Each path below is one point turned by a fixed rotation once a step. After each direction that follows a path, write how fast that rotation turns it, in degrees each step (0 if it stays still).
Each turn is a multiple of 5 degrees from 10 to 175, or 0.
Each row of a path follows its step; steps can be skipped.
Path 1:
step 2: [ -2  -7  -4  11   7   9   6 -16   7   0   0   5 -11  10  13  -3   5 -23
 -14  -9   0   4 -12  -1   7   5   1   3   3   8   5 -12   2   5 -11  -3
  -3  -5  29  21 -17 -12  15   4   6 -12  -5   3  -8  -3  15  -3 -11   8
 -10  -1   4   5   1   1  -7   7  -5  11]
step 4: [  1  -8  -1   1   3  11  -5   6 -11   5   8 -10   3  10  17  10  -9 -11
  -6 -10   7   9   5   5 -18   8 -15  -2   3 -13  -3  -1  -6 -10  14 -22
  -3  -2  -3   5 -14 -11  -7  10   4   8  10  -4  -3   6  14   1  17   2
  17 -11  -1  11   7  -4  -8 -10  -6  -9]
step 6: [-18 -15  -9  -4   9  -1   5  -1  13 -13   7   2   3   5   1 -23  10   3
   6  11   8  -5 -16  22 -13   1  -9  -6  -4   8   5   5   6 -20   7  -7
  15   4   3   4   0  -2  -8   1  11   3 -12  -2   0  13  -8  -2  20  -2
  -9  -4   3  -6  -8  -9  -7   9  -4  11]
step 8: [  1  12  -1 -18  17   4  14   4   3  14   0  13  -2  16  19 -12  -1  -9
   1   3  10   2   0  -4  -8 -14   2  -4 -18   2  13  -4   1  12 -13   5
  -4   0   6   0  -3   9  -8  14   1 -15 -14  -6   0  -5  -7 -10   4   6
  -7 -14  -8  11   3   2 -13  -3  -5 -20]
step 12: [ -6   5 -14 -13   2   1 -12   7  -2 -12  -1 -14  -3  -5   5  -2   4  13
   1 -11   2  13  -7  11 -17   4 -22 -18 -14 -15   1   1 -17  -1   1   0
  -9  -1   5   3  -4 -15  -5 -16   3  -7   8   0   3  19   2  -2   5   6
   0 -17  -7   1   2   4  -9 -15  12  -3]
step 15: [  7  -6   8  -5  14  -2 -19   0  -5  -7  -3 -12  -7  11  15  -9 -17  10
   7  -8  -5  -4 -15  15  -5   4 -14 -10 -15 -14  11   6   5 -11 -13  -8
   5 -16  12   8   5 -11  -8   5   4 -10   3  -9  -1  12  12  20  -4  -2
  -2  -3  -3   3   1   2   2 -12   0  -6]
step 25: [  1   3 -21 -23   4 -13  -9  -2  -3   5   8   9  -9  -1   2  -7  13 -11
  -3 -20   3   0 -12   5   3   6  -6 -10  -6  -2 -16 -16   1  11   3  -6
 -11  -1  -6   7  -1  18  15   5   1   7  -4  -5   1  -9 -13   8  14  -1
  -9  12 -10   0  -6  -1  -8  -8   0  24]
step 27: [  3  -1  11  -1   2   3   7 -21   2   5  -5   1   0  11   4 -13   5  -9
  -3  -7 -16  13   8   5 -12  19 -11   2  -8   0   8 -20  -6 -11 -10   7
  -5  -1   9   9   5  -9  16   1  12  -9   3 -10  10  -5   1  -5   2   1
   3   1   4  -3  12  17  16 -19 -16   1]
step 30: [ -1   2   7   6  11  -5  -2  -3   6   3   3  -7   0  15   5  -2   4  -6
  -1   4  -6  -1   5  -3 -10  14   8  -3 -30  -2   2  -8  -6   2 -13 -16
 -11   5   4   3  11   5  21  -2   8   5   4 -16  -4   1  -8 -23   9  -3
   2 -13  -9 -19   6   1  -2 -15  -3  12]
Directions:
[ 1 -2  1 -3 -2 -2 -4 -3 -2  0  5  0 -2 -1  3  2  2  0 -3  2 -1  0 -1 -1
 -2  3  0  2  4  2 -3  0  0 -2  3  0 -1 -2  3 -1  2 -3  2  1 -3  0  2 -3
  0  1 -2 -1  0  4 -4 -2  1 -3  4  4 -5 -3  4  1]
140
[-3  2 -3  3  1 -1 -2  0  3  1 -1  4  1  3 -1  1 -4 -1  2 -2  3 -3 -2  1
  3  1  1  2  2  4  2 -2 -2  1  3  3 -4 -3 -1 -3 -2  1 -1  0  3 -5  0 -1
  0 -3 -5  2  0  4  0  0  2  0 -2 -1 -4  2  4 -1]
125
[ 4  2  1  0  3 -2  3  2  1 -1 -1  0 -3 -4  0  2 -5  1  2 -3  0  3 -1 -4
  1  0  4  4 -2 -1  3 -3  0 -1  2  1  3  0  1  5 -3 -2 -5  2 -4 -3 -1  2
 -3  0  3 -1 -3  4  0  1  3 -2  0  2 -2  0  0  2]
135
[-2  1 -1  0  3 -1  1  0 -8 -2  1  3  2 -3  0 -1  0  0  0  2 -3  0 -2  4
  2  2  1 -1  2 -2 -2  0  0 -2  5 -1 -2 -4 -4 -2 -2  4 -3  0 -3  0 -1  3
  6  2  4 -1  1 -2 -1  2  0 -1 -2 -1 -2 -1  0  3]
115
[ 2 -1  2  3 -2  1 -3  2  2  2  1 -3  4  1  6 -1  1  2  4  2  0  1 -3  1
  2  3  4  1 -4  1 -2  0  2  2  0 -4  0 -2 -4  1  4 -3 -1  1 -2 -1 -3 -4
  1 -3  1  1  0  1  4  2 -2  0  2 -4  0 -1  2  2]
95
Path 2:
step 1: [ -1   5 -14   5  -6   1   6  14   8  -2  -9  24   5   3  -6   6  16   5
   4 -15  -7   9   7  12  -1 -12   7  -6   7  -7   9   0  -9  -4   3 -17
   5  -1   0  26  -2  -2  10  15  -1  -3  -2   8   5  -1  -8 -13   1   0
  -9  -1 -16  -9   8   1   9  -5  -5  -1]
step 2: [ 20  -2  17   5 -12  -1  -5  16   1  -4   1 -13   6   2 -16  20   2  14
  -1  -5 -12   5  14  -5  12   6 -14   6   2   2  -1   2   0  12 -11  15
   8   3   7   5  -5 -14  10 -10   0  -2   1  16   3   6   7  -4   2  -5
   0  -2  12 -12  -7  -7  -2   0   8   7]
step 3: [  2  21  -8  -3   4  11  12  -7  -7   0  10 -11   8   5  14  29   6  -6
   3   5  18   9  -1   0   6  -1   2  -8   2  -4   6 -16   7  -9  -7   8
   5 -13   1 -11   1  -9  -1 -10  14   0   2 -10  -3  -3  -2   0   9   2
   0  -3  -7   8 -11 -21  -8  -1  -4   0]
step 4: [-10 -14   1  -4  -7 -10   1  -5 -10  -2  -4   4  -1   0   3 -15   3   1
  -5  -4   5 -21 -19   0  -1   3  -6  -9   9   1   3 -15   9   5  -4  -2
 -23   3  -1  -4  10  11  -2   5  -2   8   6  -1  14  -1 -17  -6   9 -12
  -1  -7   3  -5 -20 -16 -12  -3   7   9]
step 13: [ -1  -5 -12  14 -22  -5   3  21 -19  -5   8   7  13  -4  -5  12   4  -4
  -5  12  -2   5 -10  -4   1  14   9   0   7 -12  11  -7 -17   4  12  -8
   9   7   1  11  -7  -2   1  11   6  -1  -6   1   7   6  -3   6   7  -8
   4  -8   7  -3  -5   5  15   0   0  -5]
step 18: [  3  -7   6  -7   5  -7 -10  -4  -1  13   3  -7 -19   5 -18  13   3 -14
  -2  -9  13  15  16  15  -4   0 -11  -7   3  -2  -7  -5 -11 -17  -5   6
   5  -1   2  20   4  -5  12   9  -3   7  -2  -2   0  18   5   4   7  -1
   0  16   3   1  12  -7  -1  -5   1   6]
step 19: [  7   9 -18 -27 -15 -12  17  20  -7   2  19  -4   1  -1  -3   9  -8  -7
   4 -12   2  -5   5   2  -3   7  -5  -4  10  12  -4   1   5   4   0  -5
   9   1 -11   6  -2   4  -1  -4   9  -1   9   7   1 -11   3   2   1  -8
  20  -4 -10 -11  -6  -3   8  -7  -1  -9]
step 22: [  9  -5   3   2  18   2   4  14  11  12 -16  19 -11   7  12  -8  11   1
   5   4   3  -1 -18  -2   1  -8   3 -13   8  -7   1  -4 -15   8   2  -8
  -5   8   7  -1 -14  -4 -18   4  -5   1   2  16 -13   9  -6   7   7  -1
   8   1  -9   2  -2  -1 -16  -8  -1  -6]
step 30: [ -8  16  -8 -14   1  -2  12  -7 -13  11  -6   7  -1  12  -8   3   9 -14
  11   4  -1  12  -3  -5  11  -7  -7 -10  -4  -5   8 -10   5 -16   4   6
   3   1   0   3 -10   4   4  15  -6   1  12 -16 -10  18   3  18   5  -7
  11   1  -3   4  -2 -14  14   5   0  -6]
Directions:
[ 3 -2  2  0  0 -4  2 -1  3 -7 -1  1  1  1 -2  0 -2  5 -2  2 -3 -4  2 -1
  0  0  1 -3  3 -2 -1  0  2  4  1 -2 -2 -3 -3  1  0  1 -2  3  3 -2  1  0
  1  1  0  2  3  1  3 -3  0 -3  0  4  0 -5  0 -4]
120
[ 2 -3  1  0  0 -2  3  0  2  3  6 -1  0  2  2  5  1  2 -3 -2 -1  2  5  1
 -2  1  1  1 -4 -2  0 -2  3  0  1  0  0 -2  3  1  3 -2  4  0 -2  1  0  0
  2 -4 -2 -4 -1  0  1  4 -4 -5  0 -1 -3 -2  5  0]
45
[ 6  0 -2 -1  0 -3  0 -1  4  2  2  2 -2 -1  0  1 -1  1  2 -4  5 -4  1  0
 -1 -1 -1  0 -3 -2  3  1  3 -2 -4  0  2  2 -2 -1  2  2 -4  0  3 -2  0  2
  3  2 -2  0  3 -5  2  2  3  1  1 -3 -2  2 -2  1]
25
[-3  3 -1 -4  4  0  1 -3  5  0  0 -1  1 -6 -3  2  1  2 -3  1  0  2 -1 -3
 -1  1  1  3  0 -1 -2  2  0 -5  5 -1  0  0  0  1 -2  0 -2 -1  0 -4  7  2
  0 -1 -2 -1  2 -2 -2 -1 -1 -3 -2 -2  2  0  0  2]
160
[-3  0 -2 -2  3  3  4 -1  0  1  0 -3 -6  6  2  3  0  1  2 -2  3  0 -3 -2
 -3  2  0  1  5 -1 -3  1  3  3  2  2  0  2 -2  1  0  0  3  3  0 -2 -2 -1
 -4  3  4  0  3  0  0  0  0 -1  0 -1 -5  2  0  1]
95
[ 1 -3 -3  0 -1 -4 -1  1 -2 -1  2  0  0  2 -5  2  2  4 -2 -2  0 -2 -5 -1
 -4  5  0  1 -3  4 -2  3  0  3 -3 -2  2  0 -1 -1  0  1  1 -7 -1 -1  1 -3
 -1 -1 -1  0 -1  1  1 -5  1  0 -1  1  1  1  1  4]
175
Path 3:
step 0: [  4   2   9   9 -15  -9  -6   1  -9  12  -5   6  -3  -8  -2  -4   8   8
  -5  -4   1  -5   9 -17  10   3   7  -2  -2  -6  -7 -22   6   6 -15 -16
   0   0 -10  11   4  -1 -11  23   8   3  -5   5 -10 -13   5  -2  -9  -3
   6  -3  -7  13   5  -6  14   3 -19 -13]
step 4: [ -8  -7 -20  -7  12 -10  -2   6  -8   0   7 -16  -2  17   1  -6  14  -4
  -1   6   4  -7   5   3   1   7 -11   6  -8   0   1   7  -5  -3   6  12
   3   3  -2   1 -18   3  15  -1 -14  11 -11   1  11  13   5  15 -11   2
  -4  -9  -6  -2   5  14 -15   1  26   1]
step 8: [ -7   8  12  -5   0  14  -5  13  -2  -4 -16  12  -3  -1  -4   1 -15   4
   3  -3   6  -3   4   5   8  10   4   2   9   8  20   8   5   3  -9   2
  -9  16  -1  -3  20 -12   3   3  -9 -24  19  -4   2  -6  -9  -7   8  -4
  -3   7   3  -8   2   7   2   4 -14  16]
step 12: [  0   5  -5   3   3 -10  16 -11  -4  -9   9  -8   7  -2  -8  -8   3  11
  -5 -14 -10  19  -3   3  -2 -11   1 -13   3  -6 -26 -13  -2 -17   6 -11
   6  -8   0   2  -9   4   6 -10 -10   2   1  15  -1  -3  -9  11   8   2
  19   4  -1   0  -3 -11   6 -16  -4   3]
step 13: [ 12  -1   3 -11 -10  -5  -6   4  -1   1   3  11   2 -22  -9  -2  10 -10
   0   7  14   1  13   1   2  -9  -3  -3   6  -1   1  -8   2   5 -11 -14
   2   7  -6 -14   5 -21  10  14 -14  -1  -1   5   5  15  -2 -13 -12  12
   9  15  -4 -15  -1  13   9   4  14  -5]
step 16: [ 12 -12  -1   7  -4   0  -3 -10  10  20  -4   1  -7  -8  13   3  -8  -7
   0  10  20 -22   8  -7   2   3  -5  10   3  -3  15  -8  16  -7  -6  14
   4  -1  15  -8  -9  -3  -5  -3  10  17   5   1   2 -10   0   3 -17  16
  -2   1  14   3  -1  -6  -6   4   0  -2]
step 20: [ -1  -6  24  -6  15  -5 -16  19   0  -5   8   0   0  -4  -4  -3  16   7
   3   7  -8   3 -17   3  -1   2   1  -6   8   2 -10  13 -12  10   2   9
  -1 -11  -2   7  12   2   1   2  -1  -1  -1  -6  10  10   7  11   6  -2
  -2 -15 -19  13   3  10 -12  -7 -18   0]
step 22: [-17 -27  -7   1  -1  17  10   1  -3   2 -14  -5   4  10  -8   4  -1  -8
  -4 -10  24   0   5   5  -3  -4   5  -5   4  14  12  -7   0   1 -18  14
   5   1  -7  -7  -7 -11  -4 -10   9   6 -12  -4   1 -14   2   7  -3   2
   1 -17  -4 -12  -2   8   7   4   8  -6]
step 29: [ -1  -6  13  -3 -10  -4   1 -24   9   8 -18  -2   2  -2   3 -19  -1 -11
   1   2  -1 -17 -15  -2 -15  -3  -2  12   1  -4  -2  11   7   0  12  -2
  14  -8  -3   4 -12   0  -3  -2 -20  -6  -6  -5   5  19  -5  -6  -5  10
  -6  13  -5  -1 -15   4  -5   1  -9   7]
Directions:
[-3  4  2  3 -4  2 -2  2 -1  1  2 -1  1 -3 -2  0 -5  1 -1  0  1 -1  0 -4
  3  0 -1  1  1  1  3 -1  0  3  1  1 -1  2  0  1  2 -5 -2 -2  2  4  2  1
 -3  1 -3 -1 -4  1 -2 -6 -1 -4 -4  0  3 -2  1  0]
130
[ 1  4  0 -5 -1  1  5 -1  0 -1 -3  2  4 -4  2  4 -2  1  3 -1  2 -3  0  1
 -3  4  1  4  1  1  0 -3  4  0 -2  1 -2  2 -1  2  0  1 -2  2 -1 -1  0 -1
  1 -5  4 -4 -3  3  1  1 -3 -1 -2  1 -1  3 -2 -2]
135
[ 2  5 -2  2  2 -1  1 -2  1  4 -1  2  1 -4 -2 -1 -1 -1  1  1  1 -2 -1  0
  0  3 -1 -2 -2  0 -2  2  0 -1  0  1  2  2  0  0 -6 -6  0  0  4 -1  0 -3
  0  4  2  1  3  3 -2  3 -1 -4  6 -1 -1  0  2  3]
130
[ 2  0  0 -2 -1 -1 -1  1 -3 -3  0 -1 -2 -1 -1  6  2  6 -3 -2 -3  3 -2  1
  0 -1 -1 -1 -1  0  2  1  3 -3 -1  0  3  0  1  0  3 -5 -2  4  0  1 -3  3
  2  3 -2 -4  1  1 -4  5 -2 -1  1 -1  2 -4 -3 -2]
60
Path 4:
step 8: [-13  -9   3   8  -1   3 -16   5   2   6  -6   1   3  -3 -18  -6  15  -2
 -11  -5   4  -4  -9 -11 -13  -9  11  18  12   4   0   0   2   9  -9 -14
  -7   0   6 -13   6   1  -3  12   3 -15   3 -19  -8   2  -5   1  12  -2
   5  -5   2  -6  14  -4 -13  17  13  -1]
step 9: [  2  -4   8  13   0 -13  13  -3   7  -5  21  -2  -8   6   8   1   1  -7
  -4   8  -4 -15  -1   8   2  11  13   1   6  -4  -1  -5 -21  -5   2   3
   0  -3   4   5   1  19   2   4  -1  -5   5 -10  27  -3  -1   8   3   4
  -6   9 -10 -15   9  13  -8  -4  10  -6]
step 11: [ -6   2  11  -1   2  -6  -2  -1   4 -18   5   3  -9  12 -18  -2  -8   7
  -2  -4  17 -14   1  -6  -5  -3  15   2   8   5  -1  -7 -20  -3   7 -12
  -5   0   6 -12   7 -11   5  -4 -10  -3  11   3  18  -6   4   5  16  -7
   1 -19   9  -9   4  -4  -2 -17  12   1]
step 12: [ -4   6   7  -5   1   5   9 -19 -15  17  -2  10  -3  -3   7  14   4   4
   9  -9   2  -6  -7  10  -4  12  13  -6  -1   6  20 -10   3  -8  11 -12
   2 -12   9   8  -5   5  -8   8  -6   2  -6 -16   5   8  -1   9   0   7
  -2   8   0 -11  11  13  15  -2   2  11]
step 13: [ -1 -18   8  -6   5  -2  -6  -7   8 -10 -13  -5  -2   4   2   2  15 -12
  -2  -5   2 -11 -12  -1  -8   0   3  -7 -12   2  -8   4   3   5   4 -24
 -19  -3  -3 -17  11 -10  11   1  -5  -6 -10  -1  -2 -16   2   6 -19 -10
  -3  -9   5   4   6   6   0 -14  14   1]
step 22: [ -7 -10   7  13 -11   7  20   2   3 -12  -6   4  -4  -9  -5   0   4  13
  14  12  -4   8  -7   6  13  -6   1  16  -3 -12  -3  10  -3  -7 -14 -17
 -10 -10   3  -1   0  11 -10 -10  -4  10   0  -8   0  10   7   1  -9 -13
  -3  -8   0  -5  -4  -1  -5  18  -3 -14]
step 23: [-10  -5  -2   2  -4  -4  -2   1   7  -1   1  13 -10   7 -21 -16   5   9
 -10  -2  13   4  13 -15  -4  -9   1   5  17   9 -17  -8  -5   6   2  10
  -7   2  -2  -6   6   1   0   6 -12  17   7   2   3  12   1   3 -10  16
  -8   7  -7  -5  15  17   3   6   6   6]
step 28: [ 12  -6  14 -20   2  -2   4  -9  -3   4  -4  17 -11  12  -8  -7  15  -5
   0  -1   7  -6   1   5  -2  -2  -4   7  -1  -4  -4   8   5  -9  -2   7
 -10 -10  -1  -8  18   5  -8  -1   9  -7   7 -16  10  -2   0  -4  -8  13
   0 -13   4   6   9  27   2 -10  -9  -5]
step 29: [-11   3  18   2   5   3  -3  -2  -6  -1  -3  -7  -5   5   6  10   1  -1
  -3  24  19   0  -5   0  -3   1   0  -6 -13  -6  -9 -14   7   5  -9  -6
  14  18   1 -22   4  -1  17  12  -1   3  -2 -17   2   8  -6   3   6 -11
  11   6  -6  -5   6   6   1   4   1   6]
Directions:
[ 3 -2  2  1 -1 -1  2 -1  0 -2 -1  0 -2 -1 -3  2  2  3  6  1 -2 -6  3  0
  2  1  1  1 -2 -1  4  2  0  3 -4  4  5  0 -1 -1  1  5  0 -2 -1  0 -2  3
  3 -5  2  0 -2 -2  1 -5  3 -1  0  0 -2 -3  0 -2]
170
[-1 -2 -1  0 -2 -4  0 -4 -2  3 -4 -1  0 -1 -3 -1  6 -1 -1 -4  1  0  0 -2
  0 -3 -4 -4  1 -2  0 -1 -1  0 -1  2 -2  0  2  0  5 -2 -1 -2 -1 -1  4  3
 -2 -3  2  1  1  2 -1  1  3  6  3  0  0  3  2 -2]
145
[ 2 -2 -1 -1  0 -4 -1  0  1  2 -1  1 -1  0  1  1 -5 -4 -1 -4  1  0  3 -2
  1  3  2  1  5 -3  1  2 -1 -1 -1 -2  7 -2  0  1  2 -1 -3  3 -1 -2 -2  2
  1  3  1 -1 -3  2  3  2  3  0  2  4  4  2 -5 -3]
155
[ 5 -2 -2  2 -3  3  0 -2  2 -5  1 -4 -1  0 -5 -2  4  0 -4 -1  2  1 -3  1
  0  0  1  2  0  0  2  4 -4  2 -1  0  3  0  1  1 -4 -1 -3  0  0  1  1  2
 -2  3 -1  3  0  1 -3  3 -1 -5  4 -2  0  2  0 -3]
25
[ 3  2  1 -1  0  6 -2 -5 -2 -2 -1  2 -3 -3  2 -2 -1  1 -2  2  0 -5 -4 -1
 -3 -2  1 -3  3  0 -1  2 -2  0 -2 -2  1 -2  1  2  4 -2  2  0  3  3  0  1
  0 -2  6  0  1  0  0  1  1 -3 -2  4  0 -1  1  4]
25
